One turn moves each row of this set onto another row. After a few examples, where does it send each row asked below?
q_508: [ 2.15 -2.24 -1.29  0.48 -1.00 -0.71  1.88 -2.28  2.26 -0.36 -0.16  0.97
  0.24  4.21  0.95 -1.53  0.32 -1.33 -1.22  1.85 -0.96 -1.48  2.23 -2.01
  0.31 -2.57 -1.14 -1.71]
q_978: [ 2.70 -1.29 -0.61 -1.18 -2.41  0.07  0.77 -0.52 -1.77  1.28 -0.29 -3.50
  1.16  2.90  0.97 -2.70  0.15 -0.31 -0.20  2.32 -0.67 -3.89 -2.04 -1.04
  0.45  0.00  3.26  3.90]
q_337: [-1.67  0.97 -2.40  0.76 -2.64  0.46  1.13  1.40 -2.25 -0.16  2.17 -1.54
 -0.63  1.72 -3.57  0.15 -2.25 -2.45 -0.20 -2.25 -2.38 -2.95 -1.38  1.73
  3.73 -0.44  1.60  0.65]
q_419: [ 3.15 -0.68  2.49 -0.68  0.85  2.12 -1.03  1.38 -0.68 -2.43 -1.39 -1.60
  3.12 -0.25 -0.25  2.02  0.28  0.55  2.75  0.29  1.23  0.82 -1.87 -0.36
  2.04  2.66  1.19  4.92]
q_774: [-0.90 -3.01  0.71  2.91  0.49  2.52 -2.74 -0.27 -2.07  0.92 -3.54  2.53
  2.72  1.27  1.07  2.48  0.72  0.46  1.21 -2.11  1.42 -1.30  1.13  0.07
  1.03 -0.68  0.08 -2.26]
q_554: [ 0.32 -1.60 -0.07  1.76  0.27  1.18 -2.00 -0.82 -3.17 -0.25 -4.30  1.84
  3.82  1.76  2.79  1.81  0.50  2.17  1.36 -1.08  0.61 -2.32  2.28 -1.03
 -0.50 -0.77  0.27 -1.69]
q_119: [ 2.52  0.19  1.47 -2.05  2.54 -1.79 -2.78 -0.62  0.47 -3.27 -0.89  0.89
 -2.92 -1.74 -0.44  2.08 -1.29  1.09  1.05  0.81 -0.41  0.88 -2.13  3.65
 -0.38  0.49 -1.79  0.57]
q_40: [-1.71 -2.10  0.31  0.18  0.04 -3.04 -0.65  1.17 -0.23 -0.26 -2.10 -1.90
  1.22 -2.15  1.37 -0.48  2.20  0.11  3.01  0.26  0.59  3.59 -1.73 -0.68
 -0.89 -1.83 -0.17 -0.16]
q_245: [-1.73  2.01  1.37 -2.43 -5.05 -1.49  1.85 -1.74 -1.02 -2.31 -1.34 -0.49
  1.51 -0.78  1.37  1.01  1.11  0.28 -0.81 -0.41 -0.61 -1.40  0.27  4.14
 -2.35  0.07 -0.48  1.02]
q_648: [ 3.28 -0.12  0.44 -0.50 -3.32  0.53  1.80 -1.09 -3.94 -0.84 -0.17 -0.45
 -0.59 -1.58  0.70  2.56 -1.25 -0.94  1.36  2.76 -3.57 -1.52  0.96  0.10
  1.39  4.18  1.37 -0.25]
q_529: [ 0.66  2.19  1.63 -0.83 -1.48  0.73  2.96  1.15 -0.29  0.58 -1.67  3.74
 -2.32 -0.29 -0.55  1.20  0.13  2.83 -1.73 -1.74 -1.27  0.79  3.36 -2.73
 -1.85  0.47  1.21 -0.81]
q_99: [ 1.24  3.25  1.76  1.19 -0.01  1.27  0.32  1.56  1.10  0.24  3.00  1.65
  0.37  1.00  1.13 -0.69  0.57  4.52 -1.10  0.28  1.97  0.49 -1.41 -1.63
  2.63 -2.17  0.82  0.75]
q_482: [ 0.15  0.38 -0.55 -0.54 -0.91 -1.01  2.55 -1.62 -3.06 -0.19  3.55  2.27
  0.62  1.10 -1.58 -0.30  2.25 -1.93 -0.77 -1.13  1.20 -1.01 -0.83  2.51
 -1.06 -0.46 -3.20  2.94]
q_822: [ 2.55 -1.08  3.24 -0.61  0.83  2.94 -0.80  0.73 -1.21 -1.71 -1.32 -1.86
  2.74 -0.52 -0.09  1.70  0.77 -0.17  2.32 -0.16  1.16  1.22 -1.80 -0.41
  0.74  2.62  0.28  5.42]
q_441: [-1.09 -2.88 -0.89  0.21  0.50 -2.30 -0.62  0.85 -0.43  0.21 -3.26 -2.36
  0.58 -2.04  0.87 -0.02  1.79 -0.27  2.80  0.87  0.97  3.66 -1.37 -1.42
 -0.97 -1.61 -0.43  0.21]
q_622: [-0.18 -0.90 -1.15  0.48 -2.33  0.48  2.14  1.19 -0.75  0.48  1.75 -2.81
  0.09  3.12 -2.02 -1.63 -2.35 -2.17  0.57 -0.06 -2.78 -2.98 -2.71  0.60
  2.41  0.49  3.55  2.61]
q_750: [-2.81  3.79  0.79 -0.52 -1.98 -0.42  1.75  0.62 -0.86 -0.45  3.00 -2.05
 -0.88  0.66  1.18  3.27  2.58  0.13 -0.35 -2.49 -1.45 -3.23  1.21 -1.38
  1.07  0.52 -0.15  1.25]
q_834: [ 0.56 -0.32 -1.13 -2.12  0.36  3.03 -0.55  1.05 -1.43  3.35 -1.72  1.24
  0.42  2.91  0.22  1.06 -2.04  0.56 -3.76 -1.88  2.70 -1.23  0.58  2.04
 -1.99 -2.18  3.47 -1.38]
q_936: [ 4.31 -0.40  0.92 -0.75 -3.20  0.58  3.51  0.88 -3.13 -0.19 -0.92  0.90
 -0.11 -0.79  1.53  2.82 -1.47  1.54  0.29  2.89 -3.38 -1.15 -0.61 -0.15
 -0.26  3.01  0.63  0.26]
q_93: [ 1.82  0.47  0.60 -2.25  2.10  2.52 -1.99 -0.59 -0.35  1.44 -0.04 -0.36
  0.44  2.50 -1.17 -1.87 -3.30  0.03 -4.25 -1.22  1.94 -1.78 -0.58  2.26
 -1.11 -2.13  3.35 -1.03]
q_384: [-2.89  1.39  0.73 -0.79 -0.87  3.22 -2.43  0.12 -2.39  4.49  0.35  2.75
 -1.08  0.81 -2.26  1.57 -0.07  0.39  1.01 -3.26 -0.67 -2.11  0.70  1.77
 -1.66  1.08 -0.37  0.83]
q_900: [-0.11 -3.94 -0.55  1.54  0.85  0.07  0.54  0.63  0.63 -1.54 -1.88  0.09
 -1.43  2.76  1.78 -3.16 -0.15 -0.34 -1.28  1.28 -1.16 -0.77  1.91  1.49
  1.29 -3.93  1.71 -1.45]
q_435: [-1.04  1.64  1.18 -0.64  0.02  2.86 -2.27  3.17  2.25 -3.29 -2.75  2.92
  1.06  1.24 -1.33  0.93  0.04  3.73 -0.21 -1.18 -2.57 -0.72 -0.53 -1.51
  1.48  0.11  0.69  0.10]
q_196: [-2.26 -0.86  0.62 -3.34 -0.64  3.18 -1.54 -1.92 -0.13  2.21 -0.95 -3.33
 -2.21  0.41 -3.19  3.25  0.95 -1.61  0.88 -0.72 -1.50  1.68 -0.01 -2.18
 -1.88  0.99  0.69  0.22]
q_773: [ 3.06  1.15 -1.76 -0.44 -2.52  0.34  2.25 -1.75  1.11  0.12  0.82  0.36
  0.53  4.39  0.91  0.56 -0.83  0.49 -0.69  1.72 -1.14 -1.03  2.92 -3.69
  0.85 -0.13 -1.59 -1.57]
q_90: [-1.20 -1.25 -0.99  0.68  1.80  0.74  1.37 -0.56  0.02  2.82  0.65  1.28
 -4.70  2.40 -1.21  1.79 -1.40 -0.32  0.35 -1.66  1.04  2.97 -1.40 -0.97
 -0.96  1.23  3.06  2.11]
q_330: [-0.68  2.36 -1.36 -0.14  1.84 -1.61 -2.57  0.43 -3.59 -1.28  1.84 -4.98
 -0.51 -1.21 -1.65  2.45 -1.26 -0.62 -1.38 -2.06 -0.98 -0.81 -1.26 -0.70
 -1.01  0.89  0.70 -2.60]
q_915: [-0.27  0.57 -1.78 -0.01  2.60  0.24 -3.12  2.34 -3.63 -0.30  0.00 -4.29
 -1.31 -1.47 -1.92  2.43 -0.13  0.71 -1.48 -1.95 -2.01 -1.22 -0.68  0.83
 -0.45  0.19  1.96 -3.41]
q_327: [ 2.24  0.14  1.04 -2.58  2.44 -1.78 -2.36 -0.61 -0.54 -3.08 -0.68  0.13
 -1.74 -2.01 -0.17  1.53 -1.42  0.77  0.99  1.16  0.15  1.01 -1.64  5.03
 -0.21  0.19 -2.07 -0.01]
q_551: [ 3.10 -0.45  0.06 -2.05  2.86  0.24 -3.49 -2.52 -0.59 -0.70  2.03 -0.75
  0.38  2.74 -3.27 -2.28 -2.50 -1.64 -1.46 -0.74 -1.50 -0.92  0.82  1.71
  0.82  0.51  3.07 -0.27]

q_822 moves to q_40
q_90 moves to q_482
q_936 moves to q_774
Now find these:
q_900 moves to q_551
q_529 moves to q_384
q_508 moves to q_93
q_834 moves to q_337
q_648 moves to q_554
q_196 moves to q_245
q_441 moves to q_327

